Each row is where one point has got to under a steady rotation. How many ticks took it there?
The counts run from 0 to 126.
[ -9.0   2.6  34.3  20.0  16.4 -10.0   9.8   2.2   8.3  -5.0   6.1   0.8
  17.7  -1.1   1.2   3.3 -26.6 -10.9  -3.9  -3.9   1.8  29.4 -19.5  -8.5
  17.6 -34.3  -8.4  -4.8 -14.6 -14.8 -12.2   6.0  28.4  -0.1  15.9  -3.9
 -23.2 -56.7 -15.7   9.1   9.3 -23.2  41.5   4.1  -4.5   4.7  27.6 -17.4]
32
[ -7.7  14.2  15.8  -1.4 -18.2  20.9  16.3  -1.4  25.6   2.5  14.4 -23.4
  20.2  -7.9 -11.6  -1.8 -27.6  -4.6   0.6   1.8  26.4  19.0 -10.5 -16.7
  15.7 -30.6  23.5  14.8 -21.7  -9.4 -15.1  10.1  17.7  32.7  31.0 -18.2
  -8.1 -32.0 -18.6  21.8   2.9 -41.4  28.6  -3.1  -0.6  24.5   4.4 -21.4]
28
[ -4.0  -6.8  17.9  -9.0   0.8   8.6  26.0  -6.7   4.8 -13.6  19.2 -33.0
  27.0 -11.9   8.5 -15.1 -37.8   2.5  -5.2 -23.7  14.2  42.2  -6.1 -28.0
  10.1 -41.5   8.7 -16.3 -14.4 -21.8   9.5  -5.9  -6.5  18.1   4.9  -8.1
 -21.6 -27.0   6.1   5.9   1.1 -17.3  28.4   4.4   3.5  -7.3  17.9 -22.8]
109
[ 11.4 -12.4  13.6   3.9 -11.0  -2.9   0.8 -16.4  13.3 -35.4   4.4  -9.4
 -11.0 -13.1  20.2 -15.6 -20.7  -3.5 -21.0   6.5   2.6   2.4 -31.0 -14.6
  27.9 -31.7 -15.2  11.9 -23.7  -6.7  -9.2 -11.1  23.1  -9.2   0.4   5.3
 -18.8 -52.0   1.6  16.6 -24.1 -10.5  39.7   1.0 -11.5  -5.8  29.6   6.5]
3
[ -6.5   1.1  -3.5   7.8  -9.4  26.3  32.5   3.1  27.2  -9.7  23.1 -36.0
  18.3  -0.1  -9.7 -16.8 -31.7  -6.1  -3.1  -7.3  24.6  23.4  -7.0 -20.0
   0.1 -27.1  26.6 -13.5 -20.2 -12.4 -27.2  21.4  18.5  21.8  19.3 -20.6
 -17.1 -35.4  -4.2  25.8  -9.3 -17.6  15.1 -23.3 -10.4  11.9   3.7 -13.8]
39
[ -0.1 -12.6  12.2  -8.4 -18.4   1.7  24.4   5.7  15.4 -38.2  12.4 -30.8
  -3.1   6.6  11.3   3.5   4.1  -7.9 -13.1  16.2   8.0   3.0  -7.9 -23.5
   9.6 -32.1  18.2  18.0 -21.1 -17.4 -26.3  19.4   3.1  17.7   6.4  -5.2
   4.7 -53.7  -8.3  21.2 -21.8 -10.8  34.6 -23.7 -20.1 -12.4   4.6   7.7]
84
[  8.7 -11.5  19.7 -15.7 -21.2   3.8   5.3   3.9  17.6 -13.4  -1.2 -15.9
   9.9 -19.2  14.5  -9.1 -26.8   2.1  14.1  -9.1  -1.6   2.3 -28.6 -42.9
   5.3 -44.7  13.2  -3.3 -25.0 -33.4 -13.7  12.5  19.8  23.2  12.9  13.5
  -7.9 -15.2 -11.2   3.8 -15.3 -28.8  18.4 -15.8 -32.0 -23.2  -2.0  -5.2]
99
[ -2.0   3.8  21.7  -8.5 -26.2  -1.5   4.6  -9.2  -0.9  -3.7   7.8  -5.7
  11.5 -25.6   7.5 -15.3 -31.1  10.8  -0.2  -3.5  19.7  19.7 -16.5 -22.9
  14.4 -39.5   8.4   8.0 -39.3 -15.1   4.2   0.2  15.3  47.3   9.8   0.4
  -9.5 -20.2  -4.7  10.4  -1.1 -44.8  43.0   3.7  -9.3   0.8  19.0 -22.3]
29
[-14.9  -7.7  17.3 -13.6 -14.8  -0.1   0.9 -15.4  11.9 -39.4  10.5 -20.1
  -3.9 -25.9  18.7 -11.2 -16.3  -2.4 -35.3  10.4 -17.9  15.1 -12.6 -15.2
  32.8 -36.8 -13.0  19.3 -21.4 -13.9   2.6   4.3 -12.3  19.7   4.6  -9.4
  -3.3 -50.8 -13.7  19.6 -12.7 -21.7  40.7   5.0   0.2 -19.7  21.6   9.6]
14
[  1.6 -32.0  24.2 -13.5 -16.6   2.7   0.2  -1.9  17.3 -32.8   9.8 -36.4
   9.2 -11.2  15.6 -14.3 -30.4   6.9   8.7  -6.8  -2.7  10.2 -29.7 -34.7
  13.1 -29.2   9.4  -3.7 -29.5 -15.2 -16.8  14.2  -1.7  16.8   2.9  -5.1
 -20.3 -21.8  -3.9   9.8 -12.4 -11.5  25.8 -28.2 -17.0 -39.9  -2.3   6.3]
11
[-15.0   6.3  22.4  -4.3   3.1   4.3  -1.2   2.4  17.5 -15.6  -1.1 -23.6
   2.2 -12.5  14.3   7.7 -23.1  -2.5 -26.6   0.7  -8.3  42.6  -8.4 -14.9
  38.6 -42.3 -11.8   8.4 -18.6  -9.9   3.4   5.8   0.5   3.0  -1.0 -23.3
 -20.1 -55.5 -21.1   7.7   1.5 -27.0  34.8  13.4   4.9 -18.4  15.6  -7.5]
44
[  5.8  -7.0  15.8 -20.7 -12.1   0.9   8.9 -14.5   4.2 -26.9   6.7 -12.9
  -7.7  -7.1  18.2 -22.6 -13.8  -3.3 -30.8  -0.9  13.4  16.7 -10.7 -30.4
   1.0 -36.0  -0.7   5.5 -11.0 -15.0   6.2 -12.8  15.7  16.0   9.5   2.0
   0.0 -32.6   4.2   9.0 -31.2 -19.3  40.9  12.1 -32.3  -3.6  47.5  -8.3]
106
[  2.7  -6.0  28.5 -31.5 -29.4   3.6  -9.9  -2.3  13.4 -17.9  -5.1 -21.0
   9.5  -7.7  16.7   7.3 -16.2  -2.9  -5.5  -6.3  13.1  10.7 -18.9 -42.6
  19.3 -44.7  11.3  24.7 -30.6 -25.6   1.9   3.9   3.1  29.5   9.1   4.8
  -2.3 -14.0 -11.6  -4.0  -7.7 -27.6  39.4  10.0 -23.4 -21.5  19.9  -5.1]
87
[-13.2   9.6  14.4  -4.1  18.2   5.0  20.3 -11.6  17.8  -5.4  16.5 -15.5
  21.1  -5.6  -1.6 -12.3 -15.1 -18.9 -22.6 -25.1  -9.7  44.3 -12.2 -32.0
  10.6 -34.9   5.1 -17.7 -11.9 -25.0  -5.4  -9.6  -8.5   3.7  27.4  -7.2
 -19.9 -38.7  -7.2   9.3  -2.1  -5.1  32.6  13.0 -13.1  -1.8  29.1 -21.1]
78
[ -0.4 -31.2  16.9 -13.6 -22.1 -12.7   6.2   5.4  -7.6 -19.8   9.8 -17.1
  -1.2 -26.0  15.4 -25.1 -27.4  10.8  -2.7  -1.3   8.9  19.1 -10.9 -26.8
  10.8 -48.4   6.2  -2.7 -23.5 -18.2   3.4  18.8  10.1  39.1  -4.9  -6.9
 -11.4 -25.6  -5.8  10.5 -16.2 -35.1  32.1 -15.0 -20.9 -29.9  12.6 -11.5]
41
[  1.9 -23.4  42.9  -7.0   2.7  -7.1   0.0  -6.6  -1.1 -23.2   9.4 -24.5
  16.6  -1.0  19.6  -6.8 -24.2  11.1   8.9 -21.1  13.0  23.9 -26.5 -26.6
  15.9 -33.0   7.1   2.6 -30.8  -9.5   0.0 -15.3  -1.3  11.6   0.4   4.2
 -19.2 -27.2   9.9  -1.3   8.3 -16.6  57.7  -3.6   3.6 -16.2  28.6 -19.8]
121
[-19.1   7.5  42.6  -6.4   5.6   2.7  15.8  -5.2  20.9 -25.8  19.0 -18.6
  25.2 -11.7 -13.5 -21.7 -10.7  -2.0   0.4  11.7  -4.8  20.0 -10.5 -12.6
   1.1 -12.3  19.2  14.3  11.2  -8.0 -32.4   6.1  -7.9  15.4  34.2 -10.5
 -14.2 -38.7 -31.1  11.7  -3.0 -28.7  28.1 -15.7 -11.2  -3.4  13.6  12.8]
24
[ -8.4  -8.4   9.9  -1.6 -17.6 -10.7  10.6  -9.6   0.6 -14.4  16.0  -1.2
   1.8 -40.1   2.7 -35.0 -33.2  10.0 -19.2   5.1  -5.8  20.3 -13.5 -13.6
  16.2 -39.5   0.8   2.2 -23.0  -8.5   4.4  11.4   6.4  38.5  11.2 -13.6
 -12.6 -42.0 -10.2  27.7 -12.4 -35.4  37.2  -5.3  -1.6  -3.0  14.4  -3.2]
71
[  7.6 -19.7  -2.4  -0.7 -18.9 -14.1   0.3  -3.3   7.6 -30.2   6.8  -8.2
 -13.8 -14.6  17.4 -20.2 -19.9  -7.0 -18.6   6.3   4.4   5.5 -17.0 -19.6
  14.4 -39.6  -7.8   4.4 -36.8  -7.2  -6.4  19.7  25.7  18.6   3.0  -3.3
  -1.1 -51.6   1.2  23.2 -28.5 -15.0  32.1 -16.5 -20.5  -7.5  11.2   5.5]
72
[-12.4  11.9  10.4  -3.4 -13.0  24.8  13.4  -8.5  29.7 -18.4   7.2 -36.2
   9.4  18.9 -15.5   6.8  -4.6 -16.1 -19.3  -4.3  23.8  17.4 -16.0 -15.9
  19.7 -13.2  17.0  13.0 -23.0  -3.7 -23.0   7.3  17.6  15.7  24.4 -27.8
 -11.5 -41.0 -16.9  18.7 -21.1 -17.1  34.1 -10.3 -18.8   5.3  23.5   2.1]
16
[ -1.2  -3.3  16.1  -9.8 -13.3  -0.8  -4.6  -3.9  23.2 -16.6  -2.7 -12.8
  14.4   9.6 -10.7  16.6   1.9 -18.6   8.2 -12.5  -5.2   1.7 -32.1 -45.3
   9.9 -20.0  15.6   4.5 -30.9 -24.2 -24.0  13.2  11.0  20.6  38.7   7.8
   0.1 -21.7 -22.5  -0.3 -13.1 -25.0  33.6  -2.7 -40.0 -18.6  14.8   4.1]
88
[  2.1 -14.4  24.0  -0.5 -16.0   5.2 -13.3  -2.1  21.6 -12.6  -1.3 -10.4
   4.1 -13.8  -3.2  -7.6 -31.9  -2.8  17.9  -4.7  -3.3  -6.7 -43.2 -31.3
  15.6 -27.7   3.0 -12.3 -34.1 -12.8 -29.4  18.9  28.6  11.0  19.2   6.1
 -22.4 -24.2 -22.2   6.9  -9.6 -26.5  26.2 -16.3 -26.1 -20.6   1.1   6.0]
0
[-14.8  13.1  33.4 -18.9 -18.0  12.8   3.5  -7.6   6.5 -12.2   4.6 -27.5
  20.3  -5.4   1.3  14.2 -16.0   1.7  -9.3   0.2  17.0  27.5  -0.1 -13.2
  25.6 -40.4  17.0  26.0 -15.9 -19.1   3.0  -2.4  -3.8  26.9   3.7 -16.5
  -5.8 -29.1 -17.0   7.1   5.9 -42.5  37.3  10.1   2.0  -6.4  14.3 -13.9]
86
[ -4.6  -1.6  33.7  -9.3   4.5  18.0  13.1  -4.0  34.0 -16.9   8.7 -18.5
   8.9   2.1 -17.2 -26.1 -17.2  -6.2   1.6   1.1   3.7  16.9 -28.3 -19.2
  -3.5 -15.2   6.4  -0.3   9.8  -9.8 -32.7  -9.5  21.2  -4.7  34.5  -4.2
 -24.3 -35.1 -17.7   0.4 -16.8 -14.1  23.5  -8.7 -32.7  -4.4  32.5   9.7]
35
[  8.1 -18.7  38.0 -17.5  -6.6  13.0  -3.2  -5.6  20.4 -31.4   3.0 -25.1
   2.3  -0.1   9.2 -13.8 -26.0  -2.3   3.3  -8.7   6.2   3.4 -38.6 -21.4
  13.1 -23.8  -2.8   3.5  -9.4  -8.4 -23.2 -15.3  24.4 -14.6   0.5   8.2
 -26.7 -37.4  -8.3  -4.2 -19.2 -12.9  33.6 -12.1 -31.0 -19.5  27.6   7.2]
34
[ 12.1 -21.1  27.3   0.8 -13.4  -4.6  -5.8 -25.8  13.3 -40.0  11.4 -13.9
   6.6  -9.3  16.6 -10.4 -26.7  -0.9   3.8 -12.6   2.5  -9.4 -41.1 -24.0
  22.7 -23.6  -5.1  10.0 -41.9  -4.2 -19.1  -8.7   9.2  -1.4   9.5   6.0
 -13.7 -36.4   6.3  10.4  -4.3  -7.4  47.4  -5.0   0.0  -1.6  19.3  -3.5]
91
[ -1.9  -5.4  11.4  -9.2 -21.1  27.0  11.9  -3.8  37.1 -20.7  15.8 -29.0
  17.7 -16.0  -8.8 -25.2 -36.5  -1.2   5.9  -3.4   4.9  -0.8 -35.1 -32.4
   2.4 -22.9  23.9  -9.9 -24.6 -16.8 -31.9   8.7  20.0   9.5  22.2  -8.7
 -20.3 -27.3 -19.5  17.7 -18.2 -14.8  10.5 -31.2 -23.1  -7.0  -3.3   8.9]
69
[ 11.9   0.3  18.6 -18.7 -33.7   5.7  13.8 -12.1  20.5 -33.2  11.3 -15.3
  12.1 -24.3  21.7 -18.6 -14.2  -1.4 -19.2  14.8  -0.1 -10.4 -19.7 -26.4
  11.3 -36.0   6.0  28.9 -21.4 -22.8 -11.1  -3.1   4.7  10.8  13.2   6.8
  10.7 -39.3  -5.8  24.6 -21.2 -17.6  33.6  -7.3  -8.5   4.5   5.2   4.7]
26
[  3.6 -26.9  31.1 -18.2 -18.8 -19.6   9.2   2.9   3.0 -40.2   9.3 -29.7
   7.3  -0.1  19.3 -12.6 -10.7   8.9  16.3   5.2   4.9   8.0 -12.6 -30.5
  -2.3 -35.0  15.8  13.4  -8.2 -17.8 -19.8   7.8  -1.8  20.6   6.8   6.2
   1.3 -33.7  -7.9   2.1 -15.1 -23.0  40.2 -21.2 -29.9 -26.8  13.6   3.1]
53
[-12.6 -13.7  48.4   7.3  15.8 -11.3  14.3  -3.0  17.9 -26.7  14.9 -13.6
  22.3   4.2 -10.1 -13.1  -9.0  -6.8  15.4  -4.0  -6.9  17.7 -27.1 -21.7
  -3.3 -10.3  12.9  -2.9   2.4 -12.0 -41.3   3.4  -0.7   5.3  37.4  -1.1
 -16.8 -48.4 -26.0   2.8  -1.0 -16.0  42.5 -16.1 -23.7  -8.2  20.8   8.8]
123
[  4.7 -28.1  12.4  -5.2  -7.4  15.3  10.6 -12.4  24.6 -37.6  20.7 -37.4
  14.5  -4.9   7.0 -20.0 -25.4   0.3   1.0 -18.9   0.2   6.1 -35.3 -34.9
   8.5 -13.7  16.4  -6.3 -29.2 -10.7 -24.5  -5.9  -8.4   5.7  15.4  -5.1
 -22.1 -19.6  10.6  10.9 -19.5  12.1  27.9 -23.3 -15.1 -12.0  10.0   4.6]
80
[-18.3  19.3  39.4  -7.4   2.7   2.4  24.6  -4.6  22.2 -21.0   7.4 -19.7
  25.4  -7.0   5.9   8.4 -12.4  -9.4 -15.6  13.4 -10.9  29.6  -0.6 -19.9
  15.2 -39.4  11.4  12.2  -0.6 -23.1 -15.8   4.2 -12.3  12.2  22.5  -5.8
 -11.8 -50.6 -25.7  11.3  10.0 -30.7  28.1   1.1   1.9  -2.7   4.5  -2.5]
55
[-15.9  -7.4  40.6   6.8  14.9 -11.0  14.0  -0.8   1.3 -24.1  16.7 -25.0
  28.1  -3.8  12.4  -0.5 -24.4   0.5   0.9 -18.4   1.8  34.5  -7.8 -15.7
  18.9 -32.6   2.1  -0.5 -19.9 -15.7  -8.1  -7.0  -8.4  10.6  14.6  -1.3
 -21.8 -43.9   6.9   9.3   8.8 -13.9  51.3   4.5  12.9  -3.9  26.6 -21.1]
21
